Rows swapped in pairs by one turn or mirror: which row each one swaps with
mibe: [-11  32 -39  -7  -6  21   0 -25 -22  -1 -15  -4  20   8 -28   7   0  -3
  26 -42   6 -13  14   8 -15   5   6 -14  37 -17   8   6   2 -12  17]
ker: [-28   1  -2 -18 -16   0  -2 -26  33  -9  11  -7   4  49   6  23   7  12
  -9  -8 -20  26  12   7  12  14   8  18  -7   8  10   5   4 -19  -6]
modak: [-17  36 -36 -36   6  -1  13 -25  11  -5 -15 -23  11  -8 -23 -34 -16  -8
   2  10  -1 -13  -6   5  -9  -7  -9   2   2 -11   6  -5  10  13  25]
nam: [  6  15 -12   1  -3   7  -8  29 -24 -14  11  21   0 -10   7  29  -8  36
  -9 -21  20 -28  23 -20 -10   5  11  -4  17   9  11 -22  -3 -25  -5]
nemat: [ 18  22  -2  -6   6  13   6  14 -15  -6  24  32 -32  -3  15  -4  11   1
 -10   3  -1   4  25  -6   4  -4  10   7 -14  15  35  18  25  25  -5]
Gekid: [  8   8  -5 -10 -11   9   8 -35 -22  -8  10  -9 -29  31  26  23  28  14
  10 -21  -9  16  20   8  -1   7 -22  20 -20  15  27  -9 -12   9 -17]
bepot: [ 12 -14  -8  27   2 -15 -18   8  -8  14   8  -2  -5   9  25  -3  15  17
  38 -37  23 -14  19  10  35 -16 -11 -19  15   2   1   1 -15  17  11]
geziz: [-38   3  -4 -19  29   6  21 -19   7   9 -19   3  11   8 -12  18 -15   6
  19   4   9 -10   8   3  26 -13   8  24   6   7  -8 -23 -21  11  -2]
zomoz: [ 14  30   2  13   4  -5  -1 -44  -3  -8 -17 -18  22  35 -34 -24  13  21
  -6  -4  -2  13   0  -4  -3   8 -11 -21  13   1 -35 -10   8  -5  14]
kib: [ 29  36  23  -5  -9 -13   4 -20 -18   1  -8 -41   2 -14  -8 -13 -18  13
  20   3   8 -20  -3   0  -9 -20  -3   5  17   3 -25  -6   4  33  -7]
Lokul: [-20  26  16  10 -37   3 -40  -2   2   9  -7   9  -1  33   3  -5   6  -1
   2  12  17 -17 -33  -3  -7   9  13  -8  13  -9  -6  32   7   6   7]
zek: [ 25  12   1  -1 -15 -24 -11  14  27  -2  27 -35  13 -18   1 -21 -12   9
  12  -3   2  -4   9   2  16 -20  16  -9  25   5  -2  32  22  14   4]
durek: [  1  14   2  20 -26 -20 -22   8 -11 -16  14  22 -22  16  49  -3  11  24
 -10  -5 -16  -6  16 -17  14  13 -26 -15   1   0  13  -7  -4 -16   8]
pamip: [ -6  -2 -40 -15   7   8  12  -2   4 -27  22 -19  10  -5  -2 -17  34  13
  -3  20  13   1 -13 -24   8   5 -14   5  10  25  24  25  -9 -20 -10]

Lokul swaps with pamip
bepot swaps with geziz
zek swaps with ker

Rows swapped in pairs by one turn or mirror: which row each one swaps with
kuf: [  1  10   1 -11   7 -25 -19  20  -1 -13  36 -46]
devef: [  8  18  -6 -10  14 -46 -36  13   2  -3  42 -52]
nobin: [-13  38 -23 -26  13 -25 -14  -3   9 -24  17 -44]
gidut: [-20   5  -7   2  33 -49  -4  23  -3  -5  12 -51]
fet: [ 11  15  -4  -1  44 -50  11 -20   6  18 -31 -28]
vemik: [ 11   8 -14  10  31  -8 -28   2  21 -10  38 -36]
Feb: [ -4  10  -1  -7   8 -36 -32  22  -1  -6  32 -50]
pudut: [  0  12  -7  -2  41 -52  14  -9   4  17 -30 -27]
dupi: [ 35  24   5 -11  22 -37 -12 -31  12  26 -25 -22]
larev: [ 31  10 -21   0  33  -8 -14 -31  24   8   1  -9]
fulok: [ 40  26 -10 -21  19 -47 -16 -34   9  24 -10 -18]
Kotad: [ 18  55  -5 -19  34 -27  -3 -31  23  -4 -11 -44]
puv: [ -9  -3 -13 -17   4 -25 -26   6  17  11  37 -18]
kikik: [-18   8  -1   6  40 -50   4  20   2   0   5 -51]
mesi: [ 43  25   9 -12  25 -27   2 -32  13  20 -18 -23]
Fudud: [ 29  19  15  -1  36 -29 -15 -26  39  34   8 -28]

larev swaps with vemik
fulok swaps with devef
dupi swaps with Feb
kikik swaps with pudut

